Some points, one per row:
[ 0.18 -0.08  0.99  0.45  1.8   0.51  1.46  0.75  1.24 -0.41 -1.14 -1.76 -1.36 -1.2  -0.56 -0.88]
[ 1.54 -0.54  0.77 -1.14 -1.6   0.96 -0.13  0.53  0.1   1.18  1.59 -0.86 -0.22 -0.97 -1.47  0.26]
[-0.73  0.14 -1.05 -1.37 -1.15 -0.63 -1.72 -0.38  0.33  0.5   1.59  1.19  1.6   0.85  1.03 -0.19]
[ 0.41 -0.08  0.08 -1.37 -1.6  -0.86 -1.26 -0.38 -1.04 -0.63  0.45  1.19  0.92  1.75  1.48  0.94]
[ 1.54 -1.45 -0.37 -0.69 -1.6   0.05 -1.04 -0.16 -1.26  0.5  -0.68  0.28  1.82  0.85  1.03  1.17]
[-0.05 -0.99 -0.82 -1.37 -0.47  0.51  0.33 -1.29  0.1  -1.77  1.14  1.42  1.82  1.07 -0.34  0.72]
[-0.5   0.6   0.99  0.9   1.58  1.19  1.69  0.3  -1.49 -0.41 -1.36 -1.76 -0.9  -0.75  0.12 -0.19]
[ 0.18 -1.45 -1.05  0.9   1.58  0.96  1.24 -1.29  0.33  1.64 -0.91 -1.76 -0.22  0.62 -0.56 -0.19]
[ 0.18 -0.99 -0.37  1.58 -0.01 -0.63  1.69  0.98  0.33  1.18  0.45 -0.86 -1.36 -1.2  -1.7   0.72]
[ 1.32  1.73  0.99  0.68  0.9  -0.86 -1.26  0.07  0.33 -0.63 -1.59 -1.76 -0.9  -0.29  1.48 -0.19]
[ 1.54  0.14  0.77  1.81  1.35 -0.4  -0.81 -0.61  0.33  0.96 -1.82 -1.54 -0.9  -1.2  -0.11  0.49]
[ 0.86  0.14 -1.05 -0.23 -1.15 -1.54  1.01  1.66  1.46 -0.86  1.14  0.51 -1.58 -0.52 -0.11  0.26]
[ 0.41 -0.08 -1.51 -0.23 -1.6   0.51 -0.81  0.07 -1.26 -1.09  1.14  0.96  1.82  1.53 -0.56  0.72]
[-0.96  0.14 -1.28  1.58 -0.24 -1.54 -0.58 -0.84  1.01  0.5   1.59  1.19  0.92  0.39 -1.7  -0.19]
[ 0.18  1.28  1.68 -0.69  1.58  0.96  0.78  0.3  -0.36  0.5  -0.68 -1.76 -0.9  -0.06 -1.47 -1.33]
[-0.27  1.73  1.22  0.9   1.58  0.05 -0.13  0.3   0.55  0.96 -1.36 -1.76 -1.36 -0.52 -1.02 -0.88]
[ 0.63 -0.54  0.08 -0.01  0.9   0.28  1.46  1.21  1.69 -0.41 -0.91 -1.31 -1.58 -1.43 -1.02  0.94]
[-0.73 -0.99  0.08  0.68  1.58  0.28  1.24  0.75  1.69  0.96 -1.59 -1.31 -1.58 -0.29 -0.56 -0.19]
[-0.27  0.14 -0.82 -0.46  1.12  0.51  1.69  0.3   1.46  1.18 -0.23  0.74 -1.58 -1.43 -1.25 -1.1 ]
[ 1.77 -0.76  1.45  0.9   1.12 -0.4   1.24  0.07 -0.13  0.5   0.23 -1.76 -1.36 -1.2  -1.02 -0.65]
[-0.05  1.73 -0.82 -1.37 -0.47 -1.08  0.1  -1.29 -0.36  0.73  0.23  0.96  1.37  1.53 -1.7   0.49]
[-0.96  0.6  -0.6   0.22 -0.24  1.64  0.78 -1.75  1.46  1.18  0.23  0.96 -1.13 -0.06 -1.47 -0.88]
[ 1.54  1.28  1.68 -0.23  1.12 -0.63  0.56  0.75 -1.04 -1.32  0.   -1.76 -1.36  0.39 -0.79 -0.19]
[-0.5   0.14 -1.73  0.45 -1.38 -1.08 -0.81 -1.29 -0.36  0.96  1.59  1.42  1.37  0.85  0.57 -0.19]
[-0.05 -1.45 -1.05 -1.14 -1.6  -0.4   0.56 -0.84 -0.58  0.27  0.    1.42  1.82  1.3   1.03  0.72]
[-1.64 -0.76 -0.37 -1.37 -0.92 -1.31  1.46  0.75  0.33  0.96  1.59  1.19  0.23 -0.06  0.57 -0.65]
[ 1.54  1.28  1.68  0.9   0.21 -0.63 -1.04 -0.38 -0.81  0.27 -1.36 -1.76 -1.36  1.07  0.57 -0.19]
[ 0.63  0.14  1.22  1.81  1.58  0.96 -0.13  0.75 -0.58 -0.41 -0.91 -1.76 -1.13 -1.43 -1.02  0.26]
[ 1.32 -0.99 -0.37  0.45  1.58  0.05  1.01  0.53  1.69  0.73 -0.68 -1.54 -1.58 -1.2  -0.11 -0.88]
[-0.96  0.37 -0.82 -0.01  1.35  0.51  1.46  0.75  1.69  0.96  0.   -0.4  -1.13 -1.65 -1.47 -0.65]
[-1.18  0.14 -0.37  1.13 -0.7   0.28  0.78  0.53  1.24  1.41 -0.23 -1.08 -1.58 -1.43  1.71 -0.65]
[ 0.41  0.14 -0.37 -0.01 -1.38 -1.08 -1.26  0.98 -1.72 -0.86 -0.68  1.19  1.82  0.85  0.57  1.4 ]
[-0.5   0.6  -1.51  0.22 -0.7  -1.08 -1.72 -1.29  1.01 -0.18  0.23  1.64 -0.22  1.53  0.8   1.17]
[ 1.32  1.05  0.77  1.58  1.8   0.05 -0.58  0.53 -0.81  0.27 -0.45 -1.76 -1.36 -0.06 -1.25 -1.1 ]
[-0.05 -0.99  0.31 -0.46 -1.15 -1.76  1.46  0.53 -0.36 -1.54  1.14  0.74  1.82 -0.75  1.03  0.03]
[-0.05 -1.22 -1.05 -1.6  -1.38 -0.4  -0.81  0.3  -0.58  0.05  0.45  1.64  1.6   1.3   1.03  0.72]
[ 0.41  0.14 -1.51 -0.23 -1.6  -0.63 -1.26 -0.16 -0.81 -1.09  0.68  0.96  1.6   1.3   0.57  1.62]
[-0.73 -0.99  0.31  1.58 -1.15  0.05 -0.58 -0.38 -0.13 -1.77 -1.59  0.51  1.82  1.3   1.03  0.72]
[-0.73  1.73  0.08 -1.6  -0.01 -1.08 -0.58 -1.52 -0.36  0.5  -1.36  0.74  1.14  0.39  1.48  1.17]
Then 16 other points, each followed by its number:
[ 0.63 -1.45  0.08 -0.69 -1.6  -0.17 -0.58  0.98 -0.36  1.18  0.68  1.64  0.46  1.53 -1.02 -1.33] 0
[ 1.09 -0.54  1.45  0.9   1.8   0.51  0.33  1.21  0.1  -0.18 -1.59 -1.76 -1.13 -0.97 -0.79 -0.42] 1
[-0.27  0.6   0.31 -1.37 -0.7   0.05  0.78 -1.29 -1.04  1.41  1.14  1.64  1.14 -1.65 -0.56 -0.19] 2
[-0.27 -0.76 -1.05 -0.46  1.58  0.05 -1.49 -0.16  1.69  0.96  0.68  0.51 -1.58  1.3  -1.25  0.26] 3
[-0.73 -0.54 -0.37  0.22  0.67  1.19 -0.13  0.98  1.69  1.41 -1.36 -1.08 -1.36 -1.65  0.8   0.26] 4
[-1.64 -0.99  0.08 -1.37 -1.15 -0.86 -0.58 -0.16  1.24  0.73  1.36  1.64  0.69  0.39 -0.34  0.94] 5
[-1.18 -0.76 -0.14  0.45  0.9   0.96  1.46  1.66  1.24 -0.63  0.45 -1.54 -1.58 -0.97 -0.34  0.03] 6
[-0.73 -0.54 -1.05 -0.23  1.35  1.42  0.78  0.3   1.69  0.96  0.   -0.17 -1.58 -1.2  -1.47  0.49] 7
[-0.96  1.05 -0.37 -1.37 -1.15 -0.17 -0.81 -0.61 -1.72  0.27  0.45  0.74  1.82  1.3   0.12  1.4 ] 8
[ 0.63  1.05  1.68  0.9   1.35 -0.86  1.46  0.3  -0.13  0.05 -0.68 -1.76 -1.36 -0.29 -1.25 -1.1 ] 9
[-0.73 -1.22 -1.73 -0.23 -1.38  0.05 -0.13 -1.06 -0.58  0.5   0.68  1.42  1.82  1.3   0.35  0.94] 10
[ 0.18 -0.54  0.31 -0.01  1.8   1.42  0.56  0.98  0.78  1.18 -0.45 -1.54 -1.58 -1.2  -1.02 -0.88] 11
[-1.18 -1.67 -1.05  1.36  1.8   0.96  0.1  -0.38  1.46 -0.18  0.68 -0.86 -0.45 -1.43  0.35  0.49] 12
[-1.41  1.05 -1.73 -0.92 -0.47  0.74 -0.81 -1.29  0.55  1.18  1.59  1.42  0.23 -0.29  0.35 -0.19] 13
[ 0.18 -0.31 -1.73  0.68 -1.38 -1.31 -0.58 -1.06  0.33 -0.86  1.59  1.19  0.92  1.53 -0.11  0.94] 14
[-0.05  1.05  0.54 -0.23  1.35  0.28  1.46  1.66  0.78  0.05 -0.68 -1.76 -1.13 -1.43 -0.79 -1.1 ] 15
Which of these numbered points is nearest to each point below, ignoring the direction in which the first points spread most? Its number follows each.
[ 0.63  0.37 -0.82 -0.46 -1.6  -1.54 -0.35 -0.16  1.01  1.41  0.68  1.64  1.37  0.16 -1.25 -1.1 ] > 0
[-1.64 -0.31 -0.6   0.9   0.67 -1.31 -0.13 -1.52  0.1  -1.09  1.14  1.64  1.6   0.39  1.03 -0.88] > 12
[-0.27  0.6   0.08  0.9   1.58 -0.17  1.24  0.98  1.69 -0.63 -1.36 -1.76 -1.36 -0.75  0.35 -1.1 ] > 15
[ 0.41  0.14 -0.82 -0.46 -1.15 -0.4  -1.49 -1.75  0.55 -1.09  1.14  0.96  1.82  0.85 -0.11  1.4 ] > 14
[-0.27  1.05 -0.14  0.22  0.67  0.28  0.78  1.66  1.24  1.41 -1.82 -1.31 -0.9  -0.75 -0.56 -1.56] > 15
[ 0.86 -0.08  0.08  0.68 -0.24  0.28 -0.58 -1.75 -1.04  1.64  1.14  0.96 -1.36 -1.2   1.48 -0.88] > 13
[ 0.18  1.05  1.45 -1.14 -1.6  -0.63 -0.35  0.75  0.33 -1.54  1.59 -0.86  1.37 -0.97  0.57 -0.19] > 15
[ 1.77  0.14  1.22  1.58  1.12  0.74 -0.13  0.3  -0.58 -0.86 -1.36 -1.76 -1.36 -0.97 -0.34  0.49] > 1
[ 1.32 -0.76  1.68 -0.46  1.12  1.42 -0.35 -0.16  0.33 -1.54 -1.36 -1.76 -0.9   0.62  0.12  0.72] > 1
[-1.64 -1.45 -1.28 -0.01  1.58  0.74 -0.58  0.53  1.69  0.05  0.91  0.28 -0.9   1.3  -0.79 -0.42] > 3
[-0.73 -0.99 -1.28 -0.46 -1.6  -0.4   0.33 -0.16  0.55 -1.54  1.14  1.64  1.6   0.85  0.12  0.94] > 6
[-1.64 -0.99 -1.28 -1.37 -0.24  1.19 -0.13  0.53  0.78  0.27  0.    1.64  1.6  -0.52 -0.79  0.94] > 7
[ 0.86  1.51  1.68  1.13  1.35 -0.4   0.56 -0.16  0.1   0.27 -1.14 -1.54 -1.58 -0.52 -0.79 -1.33] > 9
[ 0.63 -0.08 -1.05  1.81 -1.6  -1.54 -0.58 -1.29 -0.81  0.73  0.91  1.42  0.46  1.3  -0.34  0.03] > 14
[-1.18 -1.67 -0.6   0.45 -0.01 -0.86  1.24 -0.38 -1.49  1.64 -1.14  1.42  0.69  0.85  0.12  0.94] > 10
[ 0.63 -1.45 -1.73 -0.92 -0.47  0.74  1.24 -0.84 -0.13  0.05  0.91  1.64 -0.22  0.39 -1.25  1.4 ] > 7
[-0.96 -0.54  0.99 -0.69  0.44  0.51 -0.35 -1.75  1.24  1.64 -0.23  1.42  0.23 -1.2   0.8  -1.56] > 13
[-0.73  0.37 -0.37 -1.37 -0.92 -0.17 -0.58 -1.29 -1.72  0.05  1.14  1.42  1.82  0.62  0.8   0.94] > 8
[ 1.32  1.73  1.45  1.13  0.9  -0.63  0.1   0.53 -0.81  0.27 -1.14 -1.54 -1.13 -0.06 -0.34 -1.78] > 9
[ 1.77 -0.54  1.45  1.13  0.44  1.19  0.56 -0.38 -1.72  0.05 -1.14 -1.31 -1.36 -0.75 -0.11  0.72] > 1
[-0.96  0.14  0.54  1.36  1.58  0.28  1.69 -0.16  0.78  0.96 -0.45 -1.54 -1.58 -1.2  -0.56 -0.88] > 10
[-0.05 -1.67 -1.28 -0.92 -0.47 -0.4   0.1  -1.52 -0.81  0.27  0.45  1.64  1.37  1.53  1.03  0.72] > 10
[-0.05 -1.67 -0.37 -1.37  0.44  0.05 -1.04 -0.61 -0.81 -1.32  0.45  1.42  1.82  1.07  0.8   1.17] > 1
[ 0.18 -1.45 -0.14 -0.92 -1.6   0.74 -1.26 -0.61 -0.81  0.5   1.36  1.19  0.46  1.75  1.03 -0.42] > 11
[-0.96 -0.31 -1.28  0.45 -0.47  1.64  0.56  1.44  0.78  1.18  0.91 -1.54 -1.58  0.16 -0.11 -0.88] > 6
[-0.5  -1.22 -1.51  1.58 -1.6   1.19 -0.81 -1.06 -0.13  0.05  0.45  1.64  1.14 -0.29  0.35  0.72] > 10
[-0.5   0.14 -0.14 -0.69  1.12  0.74  1.46  0.3   1.69  1.18 -0.45  0.51 -1.58 -0.97 -1.25 -1.56] > 7
[-0.73 -0.08  0.99 -1.14 -0.24 -0.63 -1.72  0.07  1.46  0.27  0.45  1.64 -0.9  -1.43  0.8   1.17] > 5
[ 0.86 -0.54  0.08 -0.23 -0.7   0.28 -1.49 -1.75 -1.26 -0.18 -1.14  0.51  1.82  1.53  1.03  1.17] > 1
[-1.41  0.14 -1.05 -0.01 -0.7   0.51  1.24  0.75  1.69  1.41 -0.68  0.96 -0.22 -1.65  0.35 -1.33] > 4
[-0.73 -1.22 -1.05 -0.01 -1.38  0.74 -1.72 -0.61 -0.36  0.5   1.59  1.42  1.37  0.16  1.03  0.26] > 11
[ 1.32  1.73  0.54 -0.69 -0.47  1.42  0.78  0.07 -0.13  0.27 -0.45 -1.76 -1.36 -1.2  -1.02  0.94] > 8
